In the data rows, the value 128 means zero.
Each row has a hidden score. How much does it go up from the first row of each pair to the second? 10 means little or no change, 20 a big rise and 0 a big fall. The score is a weighted sum of the row's numbers plus the product of two more (or one squared), each taken from its middle value.
[219 108 128 221  99 157  90 124 204  87 136  42 162 155]
[ 98 109 144 142 113 133  73  84 145 148 119 119 142 108] 9
[147 125  74 111  62  74  64 117  71  92  84 120  79 141]
[125 155 132  85  41  98  99  92  51 131 125 140  80 127] 17
[ 98 126  94  80 135  73 154 137  63 146 128 143 105 131]
[133 137 158 158 123 153 117 103 157 152 137 128 130 129] 9
[118 147 127  90 132 120 158 158 121 130 130 151 115 114]
[157 123 119 152 102 121  65 108 136  93 116  70 133 144] 9
[152 129 134 153 120 144 118 127 131 128 126 113 105 129]
[128 121 104 140 146 124 129 137 162 122 102 116 123 147] 6
[ 95 127 156 124 110 124 118  98 101 168 131 159 139 109]
[ 89 111 145 139 142 123 117 108 115 128 134 148 158 131] 5
[103 109 127 156 151 122 144 115 107 164 134 134 153 119]
[102 120 116 112 124 103 124 116 112 135 108 138 142 102] 11
[ 79 117 170 144 115 145 101  74 141 197 130 155 160  85]
[167 158  77  99 126 116 168 188  89  87 137 126  94 147] 5
[147 110 135 156  97 146  98  96 122 113 138 124 163 138]
[135 171 125  96 115 105 165 189 113  99 108 120  66 117] 7
[132  90 172 220 151 156  87  93 219 153 147  68 175 114]
[141 122 113 137 133 128 117 146 175 108  93 102  81 149] 7
[118 123 136 141 163 136 145 149 165 143 158 136 175 107]
[127 176 173 115 123 160 170 149 114 152 143 156 117 135] 14
[106 107 116 125 141 111 137 122 126 139 119 142 116 119]
[144 137 145 132  89 138  82 104 139  98 103  93 106 113] 12
[105 145 132  95 126 110 127 112  98 143 114 153 112 114]
[250 159  87 163  93 136 103 154 107  61 140  59 104 208] 10
[ 98 125 135 132 147 109 121 121 129 140 132 127 151 112]
[125 104 126 159 141 145 115 102 148 140 142 130 177 151] 11
[169 129 156 182 156 168 139 138 207 114 144  91 155 143]
[101  98 127 117 141 109 121 102 107 151 130 126 140 122] 13
[165 133 107 127 133 109 127 156 115  99 130 122 119 174]
[150 163 109 111 130 133 128 157 111 107 130 110 102 150] 10
[166 155 106  99  88 125 132 156 111  77 140 113 134 139]
[110 116  98  95 119  90 134 113  80 150 115 137  98 140] 12
[139 154 119  93  85 107 105 122 121 114  91 123  85  99]
[117 123 124 139 115 128 106  97 128 136 110 120 155 103] 9
[122  86 118 170 125 129  86  93 144 142 133 113 152 137]
[178 125  93 124 116 108 139 163 145  64 104 102 119 130] 12
[101 123  78 106 114  89 123 106  49 142 127 142 122 126]
[135 127 103 106  98 106 114 121  89 106 104 123 114 123] 11
[166 174 125 112 134 149 150 178 128  81 125 115 103 140]
[182 147 106 136 127 137 144 183 130  90 134  96 107 161] 10
[122 117 122 131 152 122 134 139 134 132 128 124 122 134]
[129 128 132 100 143 121 134 143 115 126 132 152 110 157] 13
[ 75 123 165 131 177 153 152 136 180 161 124 159 159  78]
[114  75 135 195 128 133  71  65 201 128 112  95 189 131] 13
[122 159 127  92 109 109 113 151 124  95 110 117  90 132]
[107 108  98 105 110  77 108 108  88 145 118 138 133 121] 11
[107 129 176 130 110 168 128  98 115 170 123 156 137 115]
[155 162 141 103  92 141 126 135  99 121 125 124 105 130] 11
[125  77  97 140  69 100  49  66  98 122 102 115 126 148]
[193 159 100 149 120 134 150 174 138  65 113  94 109 125] 11
[ 98  97 113 127 120 104 103 113 117 136 117 133 145 112]
[114 139  88  79 169 108 179 197 107  96 119 164  97 119] 6
[139 112 114 116 178 127 180 166 138 113 146 137 121 156]
[120 143 135  87 171 139 179 175 119 131 136 159 116 143] 12
[101 121 118  75 132 117 148 138  92 146 137 173  96 135]
[156 111 139 178 194 170 154 143 187 134 171 102 180 157] 6
[127 167 159 108 151 144 166 166 120 154 138 174 125 122]
[172 131 147 150  63 139  81  99 146 141 130  88 111 147] 17
[122 161 163 119 139 148 152 146 132 158 142 143 118 121]
[152  93  96 187 123 131 117 120 173 107 114  92 158 123] 7
[136 117 187 173  99 172  89  75 138 181 141 143 162 125]
[193 144  59  87  58  78 114 158  45  76 103 108  50 179] 6
[ 94 175 186 100 120 154 135 114 100 199 142 193 125 108]
[141 136 119 110 157 126 145 163 126 125 139 137 110 150] 4
[151 101 116 164 133 139 136 138 165 114 132 111 167 112]
[125 122 146 137 164 138 152 140 148 156 127 146 119 124] 11
[ 89 100 154 147 195 126 161 150 178 148 142 142 159 102]
[128 174 131  71 167 137 194 207 100 113 137 168 104 131] 12
[110 196 180  72 194 157 241 214 104 152 162 196 112 125]
[140 135  79  96 133 101 174 162  86 102 142 155 116 152] 5
[ 81 123 176 121 134 169 123  92 133 214 140 166 144 109]
[156 160 134 138 132 153 160 177 127 129 149 128 128 132] 2
[144 115 121 150  78 134  80  80 125 145 134 113 118 138]
[179 115 128 172 148 148 151 147 138 129 162  99 174 155] 9
[203  98  92 179  94 129  74 103 124  86 137  75 157 199]
[ 83 151 139  96 206 109 224 208 150 137 137 159 126  84] 3
[103 111 133 127 128 107 121  88 118 162 126 141 133 118]
[ 68 112 104 100 138  94 128  92  95 160 126 151 137 104] 6
[114  91 115 152 110 120  96  84 128 138 129 127 155 143]
[165 131  62  93  73  96 108 131  60  85  99 117  77 175] 11
[ 88 153 213 126 203 192 201 151 175 183 154 188 141 114]
[140 142 110 101 170 126 163 187 126 116 153 136 127 158] 10
[145 123 121 140 105 124  97 113 153  78 110 104 145 128]
[118 130 149 115  91 122  96 101 137 113 101 115 106  98] 12
[143 118 128 133  92 133 105 110 125 123 126 113 111 166]
[ 84 118 145 162 207 152 181 145 150 155 153 145 187 116] 2
[119 143 107 108 181 112 192 193 142  96 112 151 122 118]
[186 145 139 177 131 141 129 157 178 107 134  69 129 132] 14
[123 130 108 103  80 105  91  99  81 148 100 136 102 138]
[184 159 138 174 153 161 162 181 204  99 153  60 117 115] 5
[168 157 115  97 104 126 125 166 110  70 119 110  77 157]
[175 137 141 182 139 154 127 156 180  86 138  78 141 111] 8
[ 86 129 152 124 184 148 154 127 164 162 135 146 160  90]
[ 86 134 102  73 164 111 178 146  77 133 141 167 129 127] 9
[153 152 128  98  74 116 110 129  98 112 106 132  80 140]
[126 107 115 122 138 116 121 117 132 136 138 131 131 151] 8
[ 68 138 167 101  96 132 111  78 109 183 126 185 132  67]
[101 139 164 123 126 143 118 119 164 137 120 129 139 120] 8
[ 98 102 117 163 156 112 103 103 175 133 100 109 120 131]
[156 169 105 101 120 120 126 184 129  73 117 115  92 114] 10
[ 70  83 134 157 155 128 109  68 143 193 136 127 195  94]
[ 61  91 178 167 179 164 134  81 165 200 162 157 193 104] 8
[149 104 137 170 123 140 113 103 148 155 142  87 158 163]
[143 129  94 149 137 118 150 172 141 106 127 122 129 109] 1
[117 157 121  76 144 113 150 175  89 111 120 145  95 106]
[110 123 134 160 211 141 193 153 147 172 165 128 166 117] 9
[155 153 138 141 132 148 129 150 144 116 133 114 106 118]
[129 106 110 117 121 105 101 117 136 103  99 113 111 123] 12
[113  87 104 158 118 120  88  91 134 148 138 122 155 127]
[136 130 129 149 157 160 156 141 137 119 168 117 182 160] 9
[ 98 100 113 117 123  90 117 114 109 136 114 138  94 147]
[ 95 139 169 124 107 148 112  89 112 182 127 148 119 130] 16
[101 110 125 134 148 127 149 124 130 156 150 150 163 137]
[127  90 140 207 101 147  84  68 151 199 139 116 190 122] 13
[156 169 112  87  95 125 131 146  79  80 121 139  64 163]
[134 104 132 189 121 143 105  87 156 163 145 102 166 131] 11
[123 115 115 135 103 120 122 113 134 129 123 133 123 101]
[ 88 114 163 121 141 146 136 110 129 155 127 158 145 113] 11
[ 97 129  85  62 154  99 178 161  63 104 144 168 133 125]
[ 84 136 219 172 177 188 146 105 195 221 159 169 200  69] 15
[134 111 109 124 135 116 127 136 144 109 104 122 106 139]
[ 86 133 119  67  83  91 102 114  86 124  97 155  89 127] 14
[196 144  74 115  82 111 123 142  84  74 108  98 107 137]
[126 140 146 143 141 161 157 143 123 155 141 157 131 130] 1
[ 78 100 203 178 128 177 116  48 157 208 158 155 205 107]
[121 145 134  82 122 107 154 129  93 164 126 148 113 133] 14
[137  94 168 197  72 161  48  42 167 179 135 111 190 123]
[112 129 119  93 156 112 163 144 113 116 113 160 118 124] 6
[125 113 129 160 116 134  93  86 125 143 131 115 155 125]
[130 109 103 140  93 128  99  91 111 113 126 116 144 133] 8
[122 156 166 125 178 155 175 186 156 126 153 141 115 110]
[170 158 121 120 136 136 156 183 136  83 146 122 136 133] 10
[135 123 133 162 160 139 146 140 179 131 123  96 150 110]
[125  85 127 158  97 120  66  64 124 155 125 118 148 145] 15
[110 132 118  92 112 102  97 105  99 118 113 153 112 150]
[158 141  98 116 129 102 130 152 101  97 142 118 129 180] 9
[180 146 126 165 112 147 129 137 125 138 156  97 126 147]
[145 127 120 156 115 132  90 113 155 123 128  96 139 132] 8
[107 166 143  69 163 123 216 200  92 148 141 188  65 111]
[107  93  99 137 136 117 130 108 119 150 147 121 146 126] 7
[135 148 127  78  91 105 127 136  90 103 103 154  58 120]
[ 93 115 136 135 158 108 145 130 163 150 135 138 152 108] 6
[117 149 125  70 114 100 133 151  98 101 112 142  70 122]
[127 115 104 165 102 124  76  89 134 135 118 100 152 136] 7
[ 91 138 109 101 176 111 174 143  81 163 151 165 134 122]
[111 125 134 128 164 138 164 138 146 137 140 138 133 129] 9
[124  96  92 140 105 106  78 102 142  98  77 105  84 131]
[169 150 147 151 128 146 122 155 162  81 123  91 124 125] 10
[ 98 126 162 118 149 156 134 107 121 161 140 154 134 134]
[ 63 149 193 105 137 154 148 121 113 198 127 193 129  56] 10
[152 139 136 151 114 139 124 139 157 132 117  92 123  95]
[ 93 123 186 180 156 180 141 104 168 205 146 147 178  92] 9
[141 127 132 144 191 132 162 178 178 108 139 115 140 131]
[142 141 126 137 165 131 153 164 167 102 123 102 110 121] 11
[ 94 107 121  99 177 113 180 162 131 146 119 170 107 120]
[102 145 120  89 137 103 145 144 104 121 108 158 107 107] 11
[155 131 129 135 117 136 126 143 130 103 122 105 134 128]
[ 99 136 144 109 168 127 152 141 136 144 133 155 147 107] 10
[135  71 120 186 118 138  87  81 182 124 107  92 151 138]
[149 121  73  92  61  77  58  92  92  60  88 109  88 137] 13
[118  85 124 190 120 139  66  78 155 161 124 115 173 125]
[124 124  78  98 121  99 134 137  77 123 125 140 112 151] 9
[114 138 108  74 110 104 149 147  74 104 118 164  96 148]
[139 167 121 110 172 134 174 203 158 103 124 126 124  95] 7
[ 95 127 146 117 163 130 163 144 139 157 126 151 130 123]
[143 116 139 165 160 159 127 137 195 100 111 100 107 133] 7
[136 145 116 103 121 126 140 164 115  76 137 142 136 126]
[148 119 119 113  90 120  85 103 133  98 113 116 144 137] 17
[138 103 125 170 120 139  82  97 152 126 134  99 158 155]
[134 128 124 136  76 113  63 102 137 107  96  90 102 113] 11
[113 140 130 105 110 112 113 119 141 118 102 126 109  91]
[209 134 107 202 115 152 120 143 211  72 126  53 135 132] 9
[ 98 124  77  82 126  86 134 124  50 141 115 145  99 123]
[132 136 118 108 127 110 133 160 127  91 123 134 127 121] 7
[152 146  96  90  92 121 106 143  83  89 122 131  76 157]
[107 140 120 109  99 103 103 104 116 127  96 135 109  84] 13
